rotation ticks, each row followed by its count of ticks
The counts run from 0 to 972.
17.0  -12.8  -7.9  -12.8  15.1  -8.3  -8.1  18.7  41.4  -11.8  -0.1  7.4  -5.0  6.6  -21.5  12.3  -2.1  -3.1  22.0  -15.3  20.7  -16.0  3.8  -7.1  -14.2  16.0  10.4  -21.1  9.1  -9.5  -36.9  -7.1  -21.7  15.7  -9.5  -16.6  25.2  -12.5  -36.9  8.6  -30.2  5.1  15.5  15.8  -11.6  -23.1  -1.2  21.3  -35.0  9.7  -10.0  0.3  7.2  -0.3  29.7  -5.6  12.3  6.9  11.1  -6.4  25.5  -19.8  12.4  -45.4  -8.9 | 119
-19.8  -23.8  1.7  -12.2  -21.1  18.9  20.2  10.5  11.0  -9.4  11.0  6.7  -6.0  33.0  -10.4  -9.3  -1.8  2.7  26.6  10.0  -7.5  -17.9  -1.2  -14.5  -11.2  6.7  26.5  8.7  3.4  12.4  -12.4  40.1  -26.3  -0.8  9.1  -15.0  32.8  -10.8  -15.5  5.8  -18.5  52.1  -11.3  18.3  -32.8  0.6  14.2  16.5  -22.0  -8.2  -17.9  -5.9  -6.2  -7.5  -4.8  5.4  -36.3  -11.6  16.2  4.9  24.9  9.9  4.2  -6.6  -12.4 | 184
-5.4  -9.0  -19.3  8.6  -1.0  8.0  7.3  -5.6  21.2  17.3  -9.2  41.2  3.9  33.5  32.9  -21.0  -4.7  -11.2  4.4  -18.9  -25.9  -24.5  -15.6  -7.1  -2.0  -4.5  28.5  7.1  -6.9  -17.2  -29.0  33.2  2.6  -4.8  -3.5  -47.4  18.8  16.6  -14.7  17.9  -2.9  20.6  5.6  -5.1  -32.3  -3.0  29.6  13.3  -2.9  -10.4  -11.1  11.0  -15.6  -10.1  -24.1  -8.2  -37.6  -13.1  -6.7  -17.6  11.0  11.1  15.1  -6.5  -5.6 | 438
-5.6  -49.2  12.9  -10.1  -2.2  12.1  2.3  20.0  22.1  -10.2  16.3  16.5  15.7  14.3  14.1  36.8  9.3  -19.8  12.8  -1.2  -7.5  -22.9  3.5  1.7  -2.3  -7.3  22.6  31.6  -7.5  -7.0  7.8  19.5  1.9  1.1  0.0  -47.7  25.0  1.2  -8.8  18.5  -19.5  8.1  6.6  -1.5  -43.8  -1.9  18.1  22.9  12.5  -1.5  -5.6  9.2  -21.3  13.4  -7.9  27.1  4.1  -27.3  -0.2  -23.6  7.9  17.9  -14.3  -6.6  20.9 | 944
-24.1  -28.5  -13.8  -14.5  15.7  5.8  -10.5  -5.0  23.4  3.9  6.2  -1.4  3.0  2.5  -5.3  -23.8  6.0  2.7  1.4  6.7  -6.2  -2.3  0.2  1.6  0.2  -5.1  15.9  1.0  25.1  -4.5  -54.2  -3.6  -17.2  42.5  -2.6  -15.1  24.7  -7.5  -11.7  32.1  5.2  58.7  -4.8  12.1  -24.8  7.4  -12.9  0.0  -36.3  -25.3  -27.7  -21.0  -10.8  -4.9  -30.4  -1.7  -29.9  12.5  11.0  -2.5  9.2  -2.9  -2.0  2.0  -15.2 | 832
-10.3  -11.8  4.6  -14.9  -20.4  16.3  16.8  13.7  6.2  -16.3  20.7  28.7  2.3  26.0  3.8  21.1  -10.0  -11.6  28.6  -5.4  1.4  -21.9  7.2  -15.7  -21.2  9.4  20.1  28.1  4.3  0.7  2.2  44.0  -19.6  -4.3  11.9  -31.8  33.7  -1.0  -25.2  10.2  -28.6  5.0  -1.8  16.0  -43.4  -6.4  23.0  9.5  -9.3  5.0  -9.2  22.2  -14.4  6.1  8.4  26.7  -4.3  -23.5  8.7  -2.5  39.3  12.4  8.9  -21.3  1.0 | 533
20.7  -44.7  -10.5  -20.1  20.1  29.0  -11.0  23.3  24.9  -9.0  10.3  30.9  4.5  1.1  8.2  15.4  10.5  -28.1  -4.0  -8.7  -22.9  -32.7  27.0  16.1  -8.0  -9.3  28.9  36.2  -2.0  -6.0  -0.5  11.5  -6.5  -0.5  -1.6  -42.4  14.1  17.8  -28.3  -7.9  -3.6  5.9  12.5  13.2  -32.7  15.7  14.7  -12.1  2.2  5.3  3.8  19.8  22.8  13.2  -9.9  15.3  -7.5  15.9  -4.6  -5.5  21.3  -1.0  20.2  -18.1  11.7 | 514
-9.2  -18.2  -1.3  -0.5  24.3  -6.0  10.1  16.4  26.0  -18.5  14.6  -1.8  18.5  14.3  -25.4  10.3  11.1  6.7  27.3  -16.3  2.1  -31.1  -5.4  11.5  1.3  14.2  23.2  6.5  23.8  -14.7  -54.6  -26.3  -17.5  35.8  4.2  -28.2  1.2  0.6  -19.3  14.7  -22.5  17.9  12.6  13.0  1.7  -13.9  -4.7  -0.1  -26.2  -13.5  -13.9  -18.1  -18.1  -9.1  -10.5  11.0  -9.9  14.4  -3.6  -21.5  34.6  -15.1  -5.3  -7.3  -16.7 | 257
-14.9  9.8  -0.8  7.4  13.3  15.5  13.6  32.7  -3.7  2.6  34.0  11.7  -5.8  16.9  12.8  26.4  -1.5  -2.4  1.4  4.1  0.5  -9.5  -45.0  11.4  17.3  34.7  33.6  5.4  -1.4  8.1  -19.3  16.1  11.2  50.6  0.0  -23.3  17.9  -32.3  -13.1  24.6  -15.5  25.2  17.3  7.4  -5.7  -15.2  -8.2  2.2  0.9  -11.8  -17.1  11.0  10.0  5.4  0.3  -3.5  -13.5  -1.8  -5.6  -6.0  18.5  6.2  30.6  -12.4  16.4 | 270
-9.4  -38.6  -24.9  -38.9  29.0  18.0  8.7  7.3  2.4  17.3  23.2  29.2  11.8  -13.3  -9.3  10.1  33.0  -24.8  11.5  -11.6  14.5  -41.6  16.8  7.3  10.0  -11.1  27.1  27.8  -0.9  -5.8  -11.6  15.4  -3.5  10.3  -2.4  -17.5  24.6  8.1  2.7  10.6  -12.7  -0.2  19.1  20.8  -38.6  15.7  12.1  -6.0  -8.3  -3.1  -3.9  -15.7  -17.4  -13.7  -27.5  12.7  1.9  -20.3  6.0  -12.5  2.7  2.4  -16.5  8.3  7.0 | 518
6.9  -22.3  -26.0  -14.5  9.6  20.1  -8.8  10.6  16.2  12.2  12.6  39.9  -0.7  -15.0  52.0  13.2  -4.2  -25.7  -8.3  -8.0  6.1  -26.9  9.3  -9.7  -22.9  -10.2  35.2  27.3  5.3  -17.5  -9.1  41.3  0.1  16.1  -12.6  -20.5  20.1  -14.5  -29.4  10.4  -3.7  13.1  6.0  1.6  -41.1  8.6  9.1  -17.2  -6.5  10.3  -4.0  15.8  16.8  4.3  3.4  -0.7  2.1  -4.9  3.8  -3.6  -1.6  -7.1  21.8  -11.7  14.2 | 305
2.9  -2.5  -17.7  -16.5  9.9  15.4  12.4  -2.3  22.7  13.6  0.2  35.6  -8.2  8.3  19.7  11.8  -1.1  -22.7  15.1  -44.2  -11.3  -22.0  3.6  -2.6  1.0  11.8  16.6  2.7  9.8  -21.5  -16.7  8.0  9.7  15.2  3.7  -25.3  28.3  39.5  -22.3  7.8  -7.0  -11.3  10.6  11.4  -33.3  -11.1  31.8  6.7  -9.9  -13.7  1.6  25.6  -18.0  -4.7  -14.5  -1.6  7.9  -21.5  4.8  -36.9  26.6  -0.4  13.2  -30.6  7.2 | 83
13.3  -43.7  -14.3  -31.4  44.3  -1.0  3.5  4.3  17.7  6.6  -0.8  11.7  3.3  18.9  -8.6  -8.6  26.1  -19.6  2.5  9.2  18.9  -13.0  5.5  14.2  27.3  -5.8  7.3  1.9  -13.7  3.8  -23.7  19.4  -12.4  12.1  -5.4  -37.0  31.3  -2.3  4.6  28.0  -27.3  9.6  41.4  6.5  -36.8  -4.9  13.5  25.9  -12.7  -14.5  -3.7  -18.9  -13.1  -9.5  -20.4  5.9  -8.9  -16.1  12.8  -12.2  -4.2  3.8  -7.8  -19.3  6.5 | 928
11.4  -21.6  -22.3  -12.7  20.6  21.6  -18.0  28.8  5.6  17.3  16.8  31.8  -10.3  -0.8  -0.3  8.1  19.6  -30.9  -14.0  9.0  19.0  -12.0  -17.2  9.0  15.3  -1.5  41.5  4.3  -9.4  -14.5  -9.4  18.3  9.0  18.3  -27.7  -27.8  16.3  -23.4  1.1  21.2  -19.0  19.6  34.6  4.5  -32.9  -8.6  -3.9  7.0  -8.8  -2.9  -23.2  3.2  9.7  13.3  -22.1  1.6  3.0  -18.8  11.9  -7.0  -14.3  16.7  0.9  -1.3  33.0 | 717
-2.2  -51.8  -17.5  5.7  -0.6  8.8  -10.6  28.8  19.6  4.5  11.8  28.4  9.0  10.2  32.6  29.4  0.1  -8.9  -7.3  4.6  -2.9  -18.5  -3.3  -3.2  2.1  -11.4  28.4  5.5  -19.0  -11.2  -1.0  13.7  27.6  0.3  -14.8  -41.8  31.0  -34.7  -19.0  12.4  -12.4  34.0  -1.6  -14.8  -13.7  2.5  -8.6  12.5  13.2  11.8  -13.0  -0.4  21.5  21.5  2.3  -7.1  -8.2  -10.1  -7.9  -4.5  -34.5  12.5  12.5  -21.9  17.3 | 366
5.2  -20.0  4.9  -12.7  7.8  -9.6  -2.0  15.6  13.3  -20.7  17.5  -0.1  5.0  34.9  11.1  3.2  14.1  -7.7  13.2  15.9  16.3  -17.4  -20.4  -5.6  -11.0  5.0  9.7  -1.1  -18.1  3.2  -18.7  46.7  -29.9  -0.2  0.2  -33.4  38.5  -31.6  -15.9  28.9  -35.5  24.7  23.5  11.0  -33.9  -15.7  8.0  43.0  -9.7  0.0  -17.5  -11.4  -7.5  -14.5  21.5  8.1  -14.4  -17.7  16.0  5.1  10.3  -1.7  10.2  -20.2  -1.3 | 341
3.0  3.4  -3.6  -4.7  12.5  -8.8  5.4  17.5  19.4  3.2  1.8  20.9  -6.5  30.6  -23.6  7.4  2.9  -14.4  22.2  -2.7  29.0  -0.7  -11.2  0.8  11.0  27.6  20.5  -22.4  -7.3  -11.1  -25.5  10.3  -6.5  13.9  -13.4  -29.1  20.6  -27.6  -17.6  27.3  -38.3  7.9  36.9  6.6  -26.3  -26.3  14.2  36.9  -20.5  1.9  -13.0  12.8  -17.2  8.8  -8.4  2.3  -2.3  -27.5  7.9  -12.3  26.2  15.2  9.7  -23.1  12.8 | 919
-13.6  -26.4  -2.1  -18.2  -8.6  5.3  23.2  29.9  3.2  -6.3  29.1  29.5  15.2  7.0  -32.1  40.7  6.8  -5.8  31.1  3.8  0.6  -26.0  36.2  5.5  -4.6  14.1  31.2  31.8  -1.9  -0.5  0.2  9.4  3.4  3.6  8.3  -39.1  14.9  -23.9  -26.5  3.4  -20.7  8.1  -0.3  8.6  -9.1  14.3  9.2  -11.6  2.7  13.8  -8.8  12.0  -10.2  11.0  -13.6  29.0  -1.8  -14.9  -7.8  0.1  20.1  12.9  -4.6  -5.5  5.2 | 743
-9.4  3.5  10.1  5.6  13.3  -8.3  -9.3  21.3  14.8  -30.1  28.8  9.3  11.4  36.2  20.8  21.1  -10.1  -5.2  8.1  -3.7  8.8  -26.9  -26.3  -0.7  -24.0  8.3  16.8  24.1  3.0  -5.7  -31.5  24.8  -29.4  19.8  -0.5  -46.0  9.4  -21.2  -26.1  27.4  -29.5  10.6  18.8  5.1  -24.7  -19.9  -1.7  16.3  -10.0  -7.7  -11.2  11.7  -13.7  -9.6  18.0  25.2  4.1  -0.5  -1.2  -13.5  29.2  -7.7  16.8  -16.4  -7.8 | 690
6.9  -8.6  4.2  -7.9  13.0  9.0  9.7  20.5  17.9  -21.9  17.5  14.7  -13.8  48.3  -31.3  2.4  -4.9  -11.9  17.0  11.1  5.2  -8.9  -0.7  13.1  1.3  17.2  3.0  10.4  -4.4  7.9  -20.2  31.0  -23.4  7.9  0.6  -39.9  24.8  -4.3  -26.4  18.4  -40.5  18.7  24.5  14.7  -22.9  -21.5  4.7  32.7  -18.0  -7.0  -4.7  20.1  -0.5  2.0  11.1  4.5  -8.8  1.9  5.0  -3.3  39.3  9.6  17.9  -31.5  -14.1 | 122
0.1  -30.5  -2.7  -15.6  45.6  -25.4  -4.4  -3.2  15.4  -21.6  6.4  -4.3  28.9  27.3  -5.6  4.0  17.6  -7.2  -1.5  14.9  2.5  -6.7  17.1  9.1  2.0  -1.6  -7.2  4.5  -9.2  -4.0  -33.1  15.2  -20.3  23.0  9.5  -49.1  31.5  -0.9  -22.7  35.9  -11.7  2.0  20.6  27.2  -37.6  -0.5  3.0  23.1  -23.8  -13.9  -18.3  3.1  -19.1  -0.2  5.3  12.6  6.1  -5.2  14.5  -5.6  19.2  6.6  6.4  -24.8  -3.6 | 125
25.0  -43.6  -14.9  -17.9  28.2  14.0  5.1  13.3  31.2  -14.1  11.0  21.6  12.0  8.0  9.4  24.4  13.6  -18.7  11.8  -11.0  -23.2  -38.0  23.1  13.0  -0.8  -0.6  27.8  30.2  -2.2  -5.0  -8.6  0.3  0.5  7.0  9.4  -40.0  11.1  22.2  -37.8  -8.9  -8.6  -8.0  12.6  16.3  -26.9  9.1  9.3  -10.1  2.4  9.4  8.2  9.9  12.5  2.8  0.5  13.8  -2.1  7.3  -15.0  -13.1  18.8  -2.3  22.5  -34.0  5.5 | 513
6.6  -1.1  -6.6  -2.4  34.6  6.1  -27.6  29.1  10.8  -27.1  30.1  19.6  11.8  25.1  -2.7  3.3  6.8  -9.5  -11.7  2.3  10.7  -42.0  -21.9  9.2  -20.8  -8.1  20.7  25.3  -9.0  -10.1  -31.9  32.5  -30.9  8.5  -13.3  -27.8  16.1  -28.8  -25.1  27.6  -22.9  28.3  19.0  10.1  -21.7  -15.6  -10.6  14.1  -16.1  2.4  -24.6  -9.2  3.3  -7.7  11.9  16.5  4.3  2.8  14.4  5.3  11.4  -9.9  14.1  -5.7  -3.6 | 908
24.6  -16.4  -8.2  -4.5  40.8  9.4  -16.0  21.2  16.5  -12.7  3.2  21.9  3.6  34.2  -38.3  -3.8  18.0  -21.9  1.1  5.0  2.3  -16.4  -15.6  23.5  20.4  -5.8  25.5  8.6  -5.8  -10.0  -30.8  6.8  -14.8  3.5  -12.7  -42.9  0.4  5.3  -5.1  23.3  -24.7  9.5  35.6  21.7  -34.2  -11.2  9.9  11.8  -11.2  -17.6  -10.2  2.2  -5.6  0.5  -33.9  11.1  -5.3  -6.4  9.8  -9.2  20.8  14.1  3.0  -6.9  7.8 | 709
-4.1  -56.4  -19.2  -9.3  19.1  11.9  12.4  18.8  14.2  16.0  25.0  15.9  9.0  9.7  20.0  31.8  10.8  -4.3  -1.1  -9.8  0.9  -41.4  -16.3  3.7  26.2  0.0  20.4  13.7  -36.0  -8.7  -2.6  11.1  26.1  2.4  0.1  -17.6  41.4  -17.0  -6.9  6.0  -18.4  23.8  4.8  4.6  -13.6  -6.3  -8.8  23.1  16.2  -7.3  -4.7  -27.2  12.2  -0.8  11.7  -5.3  1.6  -24.4  -9.7  -16.4  -25.1  -0.5  10.5  -35.0  19.4 | 364
-7.4  -24.1  1.7  -1.9  -29.6  38.7  -5.7  52.1  15.7  0.5  26.3  25.1  -16.4  -3.5  -34.4  17.7  -4.5  -9.0  16.1  -9.3  -12.7  -30.3  10.5  5.4  -2.4  15.2  35.7  7.5  17.4  -4.8  -9.7  -2.9  -1.9  7.2  -1.5  -2.5  12.8  -9.6  -24.6  5.4  -24.5  55.7  -23.4  7.8  5.7  -1.4  0.4  3.1  -13.6  5.9  -27.2  -5.4  13.1  16.2  -10.6  2.1  -11.2  9.0  -0.4  -3.0  17.6  -1.1  -17.0  -5.8  -11.0 | 392
-26.0  -21.1  22.7  -4.6  -24.6  13.1  10.6  37.9  10.3  -11.1  34.8  13.9  12.7  19.3  -31.7  25.4  3.5  -2.3  36.9  -11.1  -4.4  -35.4  -2.4  0.7  2.7  17.7  34.6  14.4  13.6  1.0  -7.9  1.4  -14.2  1.2  12.3  -17.9  15.7  -6.3  -4.2  20.7  -19.8  38.1  -11.7  10.5  -8.6  3.3  7.2  12.0  -8.8  4.3  -31.6  -11.0  -22.8  2.9  -21.0  32.1  -24.9  -12.7  -4.7  -9.5  23.5  9.9  -14.6  0.4  -6.0 | 394
-23.3  -11.3  -25.5  -13.9  16.0  13.6  32.3  -6.2  1.3  3.3  21.9  29.8  -2.3  24.3  30.7  3.8  -9.6  -6.2  17.9  -2.4  4.4  -25.9  2.7  -7.7  -20.6  4.9  13.0  39.3  -2.5  4.7  -24.1  52.2  -23.1  28.5  4.8  -30.8  27.3  -12.1  -30.3  8.3  -24.8  11.6  9.4  1.1  -27.7  -7.9  1.2  1.9  -5.4  3.4  3.8  17.0  -0.9  -14.9  22.2  9.5  -15.2  9.3  -4.5  -6.0  28.8  -6.5  21.7  -5.8  -19.0 | 890
7.1  -59.2  -8.9  -22.1  9.3  20.8  -0.4  18.4  22.3  5.3  11.8  6.3  -4.6  9.8  39.2  19.7  12.9  -27.0  -1.7  10.7  -15.6  -9.2  -5.1  2.0  9.5  -6.6  13.6  11.3  -21.7  7.5  13.8  33.1  5.8  20.1  -0.9  -30.3  40.8  -4.1  -13.0  14.9  -13.3  16.9  12.2  -1.7  -42.1  -5.6  2.9  31.2  10.3  -2.3  8.6  -2.8  17.7  7.9  19.4  -1.8  -2.9  -18.6  5.3  -13.1  -10.9  2.7  10.3  -37.0  21.7 | 147
0.2  -24.0  -11.4  2.5  9.5  13.4  -9.8  25.0  28.5  9.9  13.6  32.9  -1.5  -2.1  7.4  0.8  -4.8  -16.0  2.5  -41.3  -32.7  -38.7  30.3  20.8  -6.9  4.8  13.6  26.1  15.4  -19.8  -32.6  -2.2  0.2  17.1  5.2  -34.9  0.0  23.0  -33.2  11.1  -18.4  19.0  3.9  -17.6  5.7  -2.3  7.6  -2.4  -11.8  14.0  -17.3  22.2  10.6  5.2  4.4  2.6  -5.4  29.5  -16.3  -20.1  15.8  -16.1  3.1  -8.1  -22.1 | 452
-13.4  -14.1  4.9  -23.7  -3.9  -8.2  20.7  30.3  -11.8  7.8  22.2  7.7  -1.8  19.6  -35.4  -1.2  19.8  -2.2  16.1  3.9  1.1  -17.9  12.9  15.1  11.3  33.5  29.3  -11.4  -0.1  2.2  -25.6  24.0  -6.8  14.9  12.9  -12.3  26.8  -33.9  -6.1  25.0  -13.4  54.4  11.9  14.5  6.3  5.2  6.2  8.0  -16.0  12.7  -36.9  -6.9  -0.9  -4.6  -13.0  -2.7  -37.3  -6.9  1.1  23.5  8.3  3.0  1.7  2.9  -7.4 | 193
-22.6  -9.1  -48.2  -20.3  28.2  12.5  38.1  -22.9  4.8  31.8  4.4  44.9  -1.1  14.8  -0.8  -7.1  0.9  -10.3  11.8  -15.5  15.7  -23.6  22.4  -11.7  4.8  -6.6  12.2  23.9  -8.8  -13.3  -38.7  30.8  11.0  19.1  3.7  -16.9  26.9  17.6  -18.7  -0.8  -16.7  -4.4  20.6  6.8  -27.5  -1.1  4.4  -5.7  -17.3  -14.3  0.6  5.8  -15.6  -11.0  -16.4  -1.8  -5.6  -14.7  -4.3  -12.0  15.9  -2.0  15.3  -12.0  -6.2 | 91
-19.7  -33.3  -24.9  -19.2  14.3  0.8  22.1  -20.0  18.0  37.8  -9.9  13.2  3.9  3.7  49.4  -16.9  6.3  -10.5  4.6  -34.9  -14.5  -20.8  9.1  -3.2  9.5  0.0  8.6  8.3  -1.0  -14.0  -30.7  25.0  15.4  25.0  16.1  -24.0  37.1  22.4  -6.4  24.2  7.7  11.6  12.5  -9.7  -20.8  -3.3  18.5  12.5  -5.5  -8.4  -6.6  -4.2  -10.4  -15.7  7.6  -13.6  -23.9  -5.1  -11.6  -20.8  -2.4  -17.9  7.3  -18.7  -9.3 | 441
-21.5  -43.1  -0.1  4.4  -17.1  9.9  1.8  30.3  19.9  13.1  10.5  35.7  8.6  12.5  -10.7  23.0  -2.0  -8.2  9.4  -26.2  -13.8  -16.0  13.6  4.9  16.2  10.2  20.5  3.9  -6.0  -18.2  -9.7  -2.4  29.5  0.1  -1.9  -45.8  20.0  4.5  -5.6  33.9  -21.5  26.0  2.7  -14.1  -3.4  -0.3  6.6  21.7  10.3  5.3  -24.4  10.7  -22.5  26.8  -21.6  16.3  -5.2  -27.5  -15.9  -21.4  -5.0  17.2  -25.4  -7.6  11.1 | 587
-23.9  -42.6  -8.6  1.7  -3.2  2.5  12.0  5.0  37.4  0.7  -2.2  10.1  8.6  5.2  -19.7  11.4  -3.7  8.3  28.8  -14.9  -21.3  -8.5  19.8  -8.5  -1.4  7.7  25.3  -2.4  23.2  -10.4  -37.8  -32.7  7.9  18.3  7.0  -28.8  18.9  7.0  -39.5  -1.5  -11.1  31.5  -25.6  14.3  2.9  2.7  -11.3  0.1  -20.3  -8.8  -16.0  -9.2  0.4  12.6  -7.3  -6.6  -15.4  8.9  -20.2  -16.6  26.2  2.3  6.4  -32.0  -15.4 | 607
-20.9  -19.1  -14.0  -22.6  12.8  -11.4  33.1  5.7  -11.3  -3.4  29.7  18.4  10.8  24.9  -18.2  6.1  10.1  3.3  19.1  21.9  23.7  -15.8  27.6  -6.0  -13.9  10.7  20.5  14.3  -5.6  5.8  -23.1  42.7  -14.6  18.6  6.9  -24.7  38.3  -46.7  -25.0  9.1  -22.3  27.7  7.2  12.4  -12.9  5.4  -5.0  1.3  -18.2  14.6  -16.0  -2.7  -4.6  4.0  3.5  12.2  -21.9  -6.5  -2.8  25.8  10.0  0.4  16.8  -10.4  -7.3 | 542
19.1  -40.1  -14.2  -13.7  49.5  5.4  -8.8  16.5  14.6  -0.7  25.8  8.5  18.4  10.7  20.5  28.0  19.6  -16.9  -18.5  -4.6  -12.5  -31.8  -16.4  22.0  14.1  -3.8  9.9  24.4  -15.7  -3.4  -6.1  4.7  9.1  24.0  6.8  -39.0  27.6  5.4  -11.1  14.9  -4.4  0.8  22.7  25.5  -22.3  -5.2  -13.7  11.6  12.0  -15.8  6.8  -10.5  10.8  0.2  8.2  6.9  19.5  -6.2  3.8  -20.4  -3.6  -4.1  24.3  -32.8  10.7 | 713
